One turning vector, and how many ticks it has turned
The counts run from 0 to 941.
[  1 -14   5  -3  12  10 -27 -10 -10 -39 -16 -13  -1  15  20  -4  35  -7
 -12  -9   1   5 -29 -18 -28 -36 -18  19 -43  28  -3  38 -10 -23  23  10
 -14  -8  21   3 -23  12   5  -1 -53  55 -18  23  13  -1 -11 -20   5  16
   8 -31 -20 -33  14  34 -10 -18  -9   7 -29  10 -22 -22  13  16  -3  15]
909
[ 26  13   2 -32  17 -22   1   1  13 -24  -2  10   8  16  17 -13  25 -38
 -36 -12  23   9 -36   6 -56 -18 -15  19 -29  20   3  22 -27 -21 -13   0
  -9   7  41 -20 -38  -5 -24 -14 -54  25 -18  19  24  17 -20  13  13  -6
  21  -2 -10 -35 -13 -13  -1  -6 -15  19 -19 -11  18 -27  -7 -22  31  -3]
598
[ 16   5  19 -24 -11  10 -14  -9 -13 -19   2 -32 -15  20  44 -11  19 -16
 -10 -11  34 -16 -42  15 -35 -11  14   4  -8  -6 -37  35  -3 -12 -44 -10
 -16 -20  14   7 -13  -4 -25 -17 -46  26 -18   1  28   4  10 -28 -15  29
  16 -20 -23   0   5 -29   7  11 -27  -9 -19  39 -10 -16  -3   6   5 -11]
552
[  8   7  35  -9  16   4 -14 -22  -6 -12 -34 -24  -9  34  46  -5  40   0
 -26  -8  19 -13 -10  -6 -44  19  10  -7 -26   4  10   6 -12  -2 -21 -32
 -17  -7  27  -5 -26  -5 -22   7 -40  29 -22   8  17   7 -16  -8   0  23
  44 -20 -11 -51   4 -14 -17  -8 -36  15   2  14 -24  -1   1  -8  -1 -14]
602
[ -2  13  36   7   7  -9  -7   0  -2 -19   0  -6 -11  33  -9 -16  17  -5
   7  -8  25 -19 -47  10 -39 -21 -18  10 -18  43 -17  32 -48 -24 -24  -9
 -13   6  17 -11 -35  -3 -16  10 -49  25 -17  31  13  40   2 -27 -22  19
   4 -44   0 -33   5   0 -13  -2 -12   1 -33  11 -29 -30   1  -6  -6 -10]
87
[ 30  -9  12 -30  23 -18 -31  14  23  -2  -7   2   2  17   6  -2  23 -29
 -48  -6   2  14 -39 -26 -36  -3 -11  -3 -23  -3   0  39 -31   2  -2 -37
  -2   5  28   0 -18  17 -10   2 -51  43 -12  -5  28  17  10 -11  -1  15
  11  21 -24 -14   7  -5  27 -16 -22  13 -37  23  19 -25  -7 -12  21  11]
638
[  8 -10   7 -25   2  20 -22 -11  -4 -17  -3 -23 -17  24   8  -7  17 -19
  -9 -35  15   0 -34 -34 -19 -41 -13  -4 -28  14 -12  31 -27 -14  -8 -13
 -23  39  11   8 -16  27 -10  12 -60  34 -10  -6  19   6  24 -26 -15  23
  29 -14  -9   6  13 -12  -1   2  -9   5 -38  26 -35  -2   4  17  12  -2]
228
[ 16  -2  23 -15   3  -6 -20   2  13 -14   2 -16   8  35  22 -18  13 -29
 -33  -2  22   3 -51   7 -63 -11  15  -7 -27 -24 -16  36 -20   1 -24 -18
 -10   5   4   8 -16 -13 -33 -14 -76  34 -15  -2  43  20   2 -11   0   3
  17  13 -17  -3 -15 -24  25 -12 -19  20  -9  17   9  -2  19 -10  17 -20]
888
[  0 -11  24 -27   2  24 -19  -9   9 -21   8 -11 -37  17 -19  -9  39 -30
 -24  -9  29   2 -27 -14 -38 -15 -27  16 -11   6 -10  45   6 -17 -20 -39
   0  10  18  17 -17   4   8 -16 -36  20  -6  20  35   5   5 -27 -14   7
  20 -19 -20 -11  -6  -9  15   9 -21  13 -38  41  -3 -33   8   5   6 -13]
625
[ 21  20  14  -5   7 -14 -10   0  -6 -12 -11 -15   1  41  22  -5   8   1
  -4   8  37 -13 -48   9 -52 -19  11   2 -24  25  -7  16 -24 -19 -19  -1
 -18 -15  39 -17 -35  -6 -40   0 -53  33 -16  18  24  37  -1  14 -18  20
  -5 -16 -17 -14  -3  -9  -3   4 -30  14   3   1 -15  -2  -1 -15  17  -7]
311
[-12   8  26  -8  22  13  -2  -8   0 -14 -17 -21 -33  23 -15   3  42 -22
   7 -23  23 -11 -32 -15 -35 -20 -23  28 -24  23  -6  13 -18 -30 -12 -29
   5  19  31  -9 -28  14   3   6 -30  25 -16  24   4  35   4  -6 -25  25
  23 -20 -17 -19  12  -9 -11   2 -38  12 -31  42 -14 -22  -5  -9   5 -14]
337
[  4  -2  30   1  17   8 -12 -19  20 -18 -21 -20   0  30   8 -11  43 -13
 -20  -5   1 -10 -29 -16 -68  20 -19  14 -28  -9  17  17 -36 -24 -15 -41
  13  17  11  -4 -26  -4   6   2 -44  34  -1  15   8  14 -11 -18   3   8
  49  -1  -8 -51  14  12   5 -16 -17   5 -25  20  -3 -23  14   2  -2 -23]
825
[-16  -3  20 -12  -3   9 -15  18  14 -24 -17 -30  -4  21   3  -3  36   2
 -20  19  38   0 -31  10 -37 -27 -26  34 -12   1 -12  30 -22  -9 -23  -8
 -16 -25  20  13 -11 -25   8 -43 -19  20 -17  21  44  10  21   3 -21  15
   6 -32 -47 -14  -2  -1  18 -14 -19   6 -35  35 -19 -31   3   2  20  -3]
721
[  6   6  51 -20   1   5 -11   8  13 -17  14 -13  -5  41  13 -15  24 -24
  -7  -4  12  -5 -31  12 -24   1 -21  -7  -8   3 -16  24 -20  -3 -30 -13
  -7  17  -1  16 -21 -15 -28 -10 -47  29 -25  15  49   3   1 -37 -26   6
  44 -17  -8 -21 -31 -17   7   5 -14  10 -36  19 -23 -30  17 -12   2  -8]
665
[ -1  19   2 -33   6   0   7   7  -9 -19  10 -32   7   9  14 -16  38  -7
 -43   7  21  -7 -42  13 -63 -22 -23  10 -24  -3  -5  46 -15 -20 -10   7
  -6 -14  18  -5 -28  -5  -2 -24 -41  26 -29  10  50   3  10  14  -8   0
 -15  14  -9  16 -19  -2  21 -25 -18  -5 -37  16   2 -22   5  24  27  -1]
359
[ 15   3  30  15   8 -11 -21  15   7 -23  -9  -8  19  24  15 -30   5  11
 -10   5  24 -12 -49   8 -12 -20   3 -14 -22  31 -15  38 -54   1  -4   6
  -2  -7  14  -1 -22 -15 -33   3 -64  42 -30  22  47  14  24 -14 -19  12
   8 -29 -15 -27   0  -8  21 -19  -3   7 -15   0 -30  -4  10 -15  -4   1]
382
[ -2   9  23 -44  16   6  11   9   5 -23  -1 -32  -6   8  53  -3  46 -22
 -45 -29  12  -6 -19  -5 -23 -16 -20   5 -11   4   3  23 -20  -6   0  23
 -18  -8  12  16 -23   9 -30  -3 -20  27 -40   9  31 -16  26  -9 -12  11
  19   6  -6  -5 -10   0   6 -23 -16  -7 -42  18 -25 -25  11  13  17  20]
219
[-11   0  39 -20   0 -14 -16  13   8 -16 -17  -6 -13  41  14 -24  30 -20
 -23  -9  39   0 -26  17 -41 -13 -13  13  -2  22  -5  29  -7  -2 -18 -13
 -44 -25  20  14 -24 -27 -20 -17 -23  34 -31  18  36  18   2   6 -19  18
   3 -41 -17 -30 -29  -4   0  -7 -33  16 -27   6 -32 -42   0 -32  21 -20]
273
[ 10   6  33 -22  15  22  -7 -21 -23  -6  -5 -33 -22  39   9 -18  42 -10
  -2 -35  20 -17 -24  -7 -42   8  -5 -20 -25  12  -2  15 -12  -1 -26 -28
 -17  15  13   5 -24  26 -32  27 -47  45 -12  13  23  26  12 -21 -15  27
  25  -3  -3 -16  -6 -23   2  11 -34  11  -6  36 -12   2  13   4   7 -12]
17
[ 22 -17  20   4   8   1 -18 -17 -14 -20 -24  -7  -7  10  13 -28   9  -5
  -6 -27  14 -10 -15 -19 -20 -21  -5 -15 -29  24 -11  27 -38 -10 -15 -15
 -18  11  21 -11 -24  10 -22  12 -63  36  -9  10   1   4   3 -42  10  17
  38 -50 -12 -47  22 -17  -2 -13 -12  11 -29  12 -32 -20   0 -14   5 -12]
813
[ 15   1  14  -1  27   5  -7 -16  -5 -24 -15 -19  -8   9 -21 -22  23   7
  -6 -12  38  -6 -26  -7 -31 -49 -18   9 -39  39 -12  31 -39 -26  -6  -4
   0  23  45 -29 -25  10   2   4 -55  27  -9  33  25  39  10   2 -23  18
   7 -11 -14 -10  10 -22   8  -4 -20   4 -15  33   4 -16  -3   5  13 -14]
198
[ 17   6  34 -36   4  11   9   7 -12  -8   1 -26  -1   8  13 -29  25   1
 -49 -10  31 -11 -27  20 -38  -4 -19 -18 -14  -7 -10  31 -18  -7 -24  -6
 -10   9  15  11 -18  -3 -14  -5 -34  30 -19  10  56   4  20 -12 -29   7
   9   7  -1   8 -20 -34  28  -5 -34   5 -19  27   1 -19  -5   1  11  -6]
456
[ 13  -2  35 -43   5   2  12 -12  -1 -14  15  -3 -44  12  18 -21  60 -36
 -28 -20  20   1 -28  17 -36   9   9  -4 -19   2  -6  41   1   6 -12 -18
  10 -13  24   4 -22   1 -17  -5 -45  15 -20  26  47   9   4 -27  -3  11
  28  -5 -10  -6 -20 -24  32  -1 -31   7 -26  34  19 -18   3   3   4 -15]
304
[ -7   7  41 -20   4  12  11 -28  -7 -41  -8 -25   7  -2  15 -19  26  -9
 -37  -4   9 -13 -19  27 -52 -25 -33   4 -42  21 -13  40  -8 -24 -17  -2
   4   8  18   3 -14 -18  -3   9 -48  19 -18  26  16 -11 -13 -12 -29  -3
  24 -14   8  -4   0   1  -6  -9 -18  -9 -27  18  -9  -5  28  25   6  -2]
656
[  5  23  -2 -21  14 -17  15  -4 -12 -13  -5 -38  21  12   5 -23  37  22
 -11 -14  18 -20 -35 -18 -56 -25 -11  -8 -34  14   5  24 -61 -12   3   2
 -18   0  23 -28 -35  20 -13   7 -49  35 -15  13  16  21  15  13   5  16
 -18  -9   7 -19  12   6  10 -29 -19 -15 -21   6  -4  -4   3  25  27   0]
646
[-18  13  17  -8  15   7  -1  -8  -5 -30 -20 -24 -19  11  -1 -15  58  -6
  13 -15  20  -5 -13 -19 -34 -18 -25  14 -30  28  26  15 -28  -7  10 -17
 -15   0  21 -17 -24  17  13  14 -31  44 -13  13   7  14  24  -2  -8  16
  11 -35 -14 -39  -7  28   7 -24 -13 -13 -27  35 -15 -16  19   8  16  -9]
435
[ -9  26  31  -5  31   6   2  -7  -9 -20  -4 -34   8  19  34  -8  46   0
 -44   4  10  -5 -12  18 -53   5 -22  14 -30  20  19   1 -27 -30 -28   4
   7   9  25 -17 -34 -16 -10   6 -43  35 -14  28  23  16  -2  32 -15  -8
  22   7 -19 -39 -29  -7 -10 -16 -42  11   3  12   5  -4  21 -18  16 -12]
209
[-14   5  43 -18  -1   3 -10  -8  -3 -12 -22 -45  -6  39   3 -13  35  -4
  -6 -13   7 -19 -32 -23 -56  21  -9 -18 -22  -5   5  22 -23   4 -10 -32
 -30   3  -4  22 -11   7 -11   8 -43  31 -19  -5  26  -1  24 -15  -6  19
  28 -10   7 -20   2   5   9 -23 -25   8 -31  27 -38   0  13   9  -2 -24]
465
[-14  -4  57 -12   0 -24 -30   4   0 -28 -12 -15   4  38   8 -20   6   0
 -17  -5  32   3 -39  24 -35 -18   0  11 -21  21 -12  37 -12  -5  -6 -22
 -21  -8   4  11 -15 -30 -14  -5 -44  37 -29  24  28  19  -4  17 -36  11
   1 -28 -12 -10 -29  -3   8  -5 -29  11 -20   1 -24 -27   5 -38  11 -10]
272
[  5   3   6  -9  12   1 -17  20  20  -5  -7 -12   2  14  16 -12  32 -11
 -44 -20  20  -2 -11 -16 -35  -1 -43  18 -13   5   5   2 -41 -16 -14  -5
  -4   8  26   1 -33   4 -12 -26 -26  39 -10  15  13  22  27 -13  17  19
  19 -21 -28 -43   0 -11   7 -10 -11   3 -45  15 -12 -54 -15 -34  25  -2]
387
[ 21 -11  14 -31 -11   2 -33  -2  19 -28  -6  12 -19  28  28 -20  23 -40
  -9 -12   6  30 -38  -1 -33 -41  -2  19 -25   8 -24  38 -14  -2  -7 -24
 -18   3  21  -2  -5   1  -6  -1 -69  49 -12  -2  13   6   1  -4  -6   4
  10  -8 -34 -19   0  -7  17  -6  -3   8 -28  29  18 -17  -7 -17  27  -1]
301
[-10   7  17 -24   7 -14  -1  23   8 -16  -1   1  -6   7 -17 -25  45   1
 -34   7  36 -11 -25  14 -44  -1 -30  -5 -11  21   0  51 -17  -2  -6  -9
 -16 -18  24  11 -20 -23  -4 -30 -36  10 -19  19  55   1  10  -8 -17   6
 -10 -36  -7 -19 -17  -9  35 -31 -19   4 -41   0 -16 -39   8   1  21 -18]
135
[ -6  16  31 -18   5  23  15   6 -15 -13   9 -55 -13  27  30 -20  42   9
  -5 -20  23 -17 -34  11 -35 -26 -21  14 -12  -4 -22  13 -37 -12 -30   6
 -19  -7   6  13 -15   0 -26   1 -25  32 -26  14  35  19  35  -2 -25  28
   3   5  -5   6   0 -14  18   0 -27 -24 -31  51  -7  -2   9  24  12  -6]
257
[  9  15  36 -12  30 -31  13  18  15  -1 -21 -32   2  40  22 -12  23  -3
 -15  -3  20 -17 -42   7 -27  -4  13  -1 -20   8 -13  19 -53   9 -10 -19
  -4 -11  13 -10 -21 -19 -26  -6 -44  23 -33   8  40  25  29   4 -30  27
  21   9 -11  -6  14 -16  35 -20 -30  14 -29  28 -10  -2   9  -6   3 -17]
928
[-18  -5  38  13   5  30  -7 -14 -12 -30 -20 -54  10  34  26  -3  31   5
  -4   2  -4  -8 -29   1 -35 -33 -30  12 -24  13 -10  28 -27 -26  -8  15
  -8  20  -5  13  -8   4   1  10 -44  45  -9  24  33   1  28  -3 -31  13
  28 -15 -16  -7  -5  13 -10  -6 -18   0 -32  30 -47  -2  29  14  -7   2]
618
[  5 -12  34 -32  -7  23   1  -7 -13 -19   3 -30 -35  22  25 -18  39  -9
 -36 -22  23  -4 -25   5 -33  -5   0  -2 -15 -13 -18  43  -2  -2 -36 -23
 -16 -13  11  29  -7   3 -17  -9 -47  25 -21   7  31  -3  10 -28 -14  17
  16 -11 -12  18  -6 -24  14   7 -26   6 -29  47  -7 -18  -7  11  -2  -5]
553
[ -8  11  26 -41   6  14  21  -3  -6 -22   2 -36 -14   7  30 -21  63 -13
 -42  10  38 -12 -17  28 -49  -3 -19   0 -22   3   9  19 -18  -8 -34 -19
  -5 -24  22   1 -12 -20  -5 -17 -26   8 -26   6  35 -21  14   6 -38   6
  13  -9 -21  -8 -14  -1  19 -10 -35  -5 -20  31  -3 -26  15  13  21 -13]
793
